In the rows, 128 means zero.
Each path below is one point turned by a fixed rotation once a step. After each direction that follows a path, write how fast that rotation turns it, in deg/step (0 if it stays still).
Each turn is a multiple of 5 degrees from 10 to 175, or 0.
Each row of a path follows its step; steps can be skipped.
Rotation 1:
step 0: [139 120 115 125 124 115 134 135 115 120 126 120 132 130 117 132 148 132
 121 125 127 111 120 129 119 137 141 114 128 124 125 132 126 127 130 129
 124 126 123 138 126 119 141 129 115 135 135 123 129 127 134 121 137 137
 139 121 134]
step 1: [134 123 119 125 133 126 133 115 129 141 135 125 106 125 114 120 131 119
 124 121 132 124 131 128 124 121 129 114 122 131 122 130 134 140 143 130
 146 135 131 136 126 137 130 148 134 121 126 136 128 130 118 120 133 133
 129 130 120]
step 2: [129 132 117 123 134 130 118 130 121 114 131 118 131 133 116 120 126 123
 136 120 132 125 117 121 116 134 143 135 126 113 116 134 125 129 136 139
 120 123 137 125 122 125 125 143 118 118 129 132 137 139 126 133 115 129
 115 123 136]
step 3: [130 123 120 131 110 122 137 137 108 123 127 120 122 129 125 125 140 130
 133 126 123 134 117 131 121 125 138 123 127 134 131 127 122 128 133 125
 134 121 119 135 129 126 125 146 114 134 117 126 132 131 139 119 128 139
 149 126 115]
step 4: [132 120 114 132 135 132 123 111 133 128 117 121 118 116 134 127 125 126
 121 135 139 124 126 135 133 123 133 109 113 120 124 126 125 139 133 140
 132 128 140 132 123 135 118 147 123 121 133 142 121 130 131 118 124 131
 131 128 127]
step 5: [131 126 133 113 132 131 116 135 118 120 136 120 131 133 119 126 113 130
 135 127 119 123 113 127 127 134 152 122 121 124 129 127 118 131 136 145
 130 138 133 136 121 113 133 134 128 123 122 124 135 143 124 130 127 124
 136 124 134]
step 6: [126 131 120 135 116 114 131 131 121 122 120 119 122 123 115 119 134 118
 129 122 125 138 130 138 122 132 129 124 130 130 130 118 127 135 142 141
 140 128 117 131 107 132 117 129 118 138 124 126 126 123 129 111 133 136
 139 119 133]
step 7: [122 129 115 120 135 130 128 124 138 141 122 123 109 129 141 137 128 135
 120 127 128 124 123 123 132 129 138 120 125 131 127 126 123 142 134 147
 120 118 130 133 117 127 132 149 122 129 125 136 130 131 121 127 122 138
 116 114 128]
step 8: [121 138 136 110 114 132 132 138 131 119 134 120 125 121 117 119 127 131
 132 124 128 131 107 145 121 128 133 127 122 131 121 129 120 136 121 136
 125 142 133 134 123 129 126 144 125 120 117 121 139 134 127 126 124 121
 135 129 140]
step 9: [124 128 114 137 114 119 129 136 135 131 118 117 142 119 131 130 141 112
 135 131 129 133 121 125 123 129 135 124 131 126 132 121 130 140 131 133
 137 135 141 132 114 123 128 132 119 138 133 141 131 130 136 118 137 130
 135 108 125]
[129 123 129 126 128 130 129 124 131 129 128 126 132 125 131 130 130 130
 128 133 126 129 122 129 127 126 127 125 128 124 126 130 127 129 125 127
 131 130 127 129 127 127 130 125 129 125 129 128 129 128 132 128 128 129
 132 129 129] -> 80
[129 130 127 130 124 125 129 125 130 131 126 125 128 130 130 129 129 128
 130 128 128 124 127 127 123 127 127 127 128 131 129 124 127 122 130 127
 129 131 126 129 129 131 127 127 126 131 130 126 126 133 129 127 129 128
 130 127 129] -> 125
[127 126 120 131 130 128 128 126 132 129 127 129 127 129 123 129 130 126
 130 133 130 131 128 131 130 125 129 129 131 129 129 126 126 127 128 131
 130 131 129 125 129 129 127 126 128 128 127 129 130 126 127 129 127 127
 125 128 125] -> 140
Rotation 2:
step 0: [137 132 135 120 141 128 119 137 133 123 131 134 119 129 113 125 137 130
 123 125 112 135 112 124 144 135 129 116 122 139 134 124 125 115 122 129
 126 117 130 139 126 125 128 126 135 135 134 143 133 125 135 116 127 134
 129 127 126]
step 1: [125 125 125 121 129 126 116 115 120 124 117 133 132 141 120 138 132 128
 130 123 141 132 124 114 124 121 141 129 124 129 136 127 111 139 127 131
 138 141 116 121 117 134 131 123 129 130 129 142 133 130 114 130 136 125
 134 118 126]
step 2: [148 130 128 115 128 138 120 134 133 139 120 139 128 126 121 118 137 135
 134 126 128 127 131 133 133 126 140 133 122 113 130 124 143 118 132 124
 128 130 119 123 127 118 125 127 120 146 132 127 128 114 129 127 113 130
 128 125 125]
step 3: [116 131 141 130 127 130 135 112 128 140 121 126 128 117 126 137 133 122
 131 113 121 127 123 125 111 137 140 131 135 128 125 130 126 127 129 125
 122 139 123 133 135 135 133 137 119 132 122 135 139 131 111 132 126 145
 132 136 125]
step 5: [113 119 149 121 133 128 129 124 123 126 132 120 127 123 145 118 137 121
 129 130 133 133 121 137 139 123 131 132 134 140 139 131 129 114 125 143
 125 119 125 134 134 133 139 138 133 130 128 130 122 127 114 136 124 135
 130 123 127]
step 6: [136 129 137 116 132 121 124 116 119 117 121 117 122 142 132 135 130 143
 115 138 130 122 138 131 119 126 123 120 137 125 123 127 132 135 129 128
 147 129 122 123 139 116 134 128 134 126 129 121 127 123 132 136 140 126
 129 136 116]
step 7: [119 120 119 118 116 129 132 120 130 133 130 140 132 121 128 132 145 123
 128 131 136 117 125 144 135 126 125 130 127 132 141 132 132 124 127 126
 123 112 145 125 140 126 129 123 114 136 135 120 124 129 131 127 135 123
 135 127 111]
step 8: [139 134 126 130 125 123 121 127 119 127 132 111 115 119 131 135 135 128
 125 115 122 123 133 127 128 141 137 121 132 138 133 124 118 127 124 129
 129 132 129 119 142 121 118 130 124 109 137 136 132 132 137 123 128 122
 138 146 130]
step 9: [130 103 123 132 122 138 139 140 133 131 133 130 137 129 139 129 137 129
 134 120 130 134 118 124 127 121 127 132 116 127 136 127 131 138 139 125
 138 137 133 123 128 135 134 113 125 124 132 125 120 125 124 123 140 112
 136 137 131]
step 10: [148 130 131 138 117 127 130 134 143 130 126 129 117 123 146 126 126 123
 132 123 131 129 120 130 134 132 132 122 136 140 127 116 131 121 121 138
 116 137 116 124 125 113 132 137 139 142 133 127 128 133 136 131 133 129
 126 133 131]
[129 129 128 131 130 131 128 127 127 127 124 130 131 130 129 126 129 126
 129 127 130 131 127 124 128 130 130 126 129 128 122 128 131 125 127 128
 128 128 124 130 127 129 127 128 124 128 127 127 124 131 125 129 123 128
 126 129 124] -> 40
Rotation 3:
step 0: [134 129 129 141 117 137 151 118 136 125 133 134 124 141 132 125 140 125
 115 144 139 127 134 126 133 120 122 117 128 122 118 133 125 120 114 135
 115 124 135 138 130 139 141 132 117 137 131 137 140 123 126 124 133 123
 114 138 135]
step 1: [131 131 121 118 117 113 139 114 126 124 131 132 118 149 136 132 124 130
 131 130 136 132 125 110 131 130 132 119 126 139 122 123 139 116 118 133
 135 137 139 127 130 119 128 108 148 129 110 122 140 129 133 121 130 134
 130 127 129]
step 2: [120 132 149 122 132 121 113 124 119 136 137 132 125 132 124 131 124 123
 120 127 134 145 111  99 132 117 123 129 128 118 129 127 143 123 128 138
 124 131 128 138 130 134 134 137 129 139 130 123 118 124 128 118 142 120
 132 137 126]
step 4: [126 128 128 140 133 128 125 113 124 133 104 121 127 154 138 116 130 126
 120 130 150 126 124 122 115 124 136 129 120 132 137 131 137 131 119 137
 123 129 133 126 127 129 126 122 130 142 124 120 133 112 127 142 121 140
 128 127 139]
step 5: [137 138 125 127 136 126 139 135 115 118 132 123 132 138 129 136 119 126
 112 125 150 128 130 122 130 131 115 118 123 139 125 124 133 116 132 135
 127 135 139 129 140 136 131 138 137 142 129 129 113 138 124 141 149 124
 121 140 125]
step 6: [131 130 139 130 137 133 123 119 110 127 113 128 142 121 131 141 124 118
 126 129 138 129 131 122 123 120 130 127 121 135 104 128 138 116 138 131
 142 135 124 130 130 122 137 123 143 121 122 130 125 128 145 106 120 136
 123 132 129]
step 7: [134 119 150 138 139 126 127 127 125 125 133 132 126 138 137 132 126 132
 131 123 132 120 127 122 132 104 134 133 110 126 123 125 126 141 135 141
 131 126 120 138 125 145 148 125 118 135 129 135 132 122 124 138 132 143
 132 136 142]
step 8: [134 121 117 125 133 128 127 130 113 120 114 125 120 145 148 127 123 124
 135 115 130 124 121 127 130 137 110 133 111 125 119 109 120 119 123 118
 133 134 125 123 138 146 126 133 136 126 118 121 131 136 123 138 126 136
 140 129 125]
step 9: [121 135 137 125 139 125 106 131 123 119 117 115 139 126 133 138 123 114
 119 121 138 138 133 127 113 129 111 136 122 130 133 129 125 134 123 143
 124 151 120 125 130 126 122 135 134 122 140 126 129 117 139 133 135 134
 129 122 137]
step 10: [137 134 139 128 131 142 131 138 125 120 134 113 140 123 139 134 132 137
 117 108 133 119 123 147 141 124 125 115 128 135 112 142 127 140 134 128
 136 125 120 133 124 132 132 134 132 124 125 128 114 123 137 140 132 143
 131 133 121]
[130 128 129 127 128 128 128 130 126 132 127 126 125 122 125 128 127 126
 127 126 129 129 127 132 127 128 128 131 128 127 127 125 129 123 123 131
 125 128 128 128 127 129 128 128 127 127 132 131 127 129 133 124 129 129
 129 130 129] -> 110
[128 127 129 130 129 131 133 127 132 127 124 128 127 129 129 125 129 127
 130 126 130 123 126 129 128 129 128 133 128 127 127 124 129 130 128 124
 123 125 128 131 125 130 128 126 127 127 128 129 129 128 125 126 130 128
 128 126 133] -> 95
[124 127 126 127 130 131 124 127 126 127 125 129 129 130 127 125 127 122
 128 129 129 127 128 126 130 125 128 126 126 126 127 132 130 129 127 130
 124 127 127 125 128 129 129 124 125 126 131 126 126 129 128 126 126 125
 128 125 129] -> 155
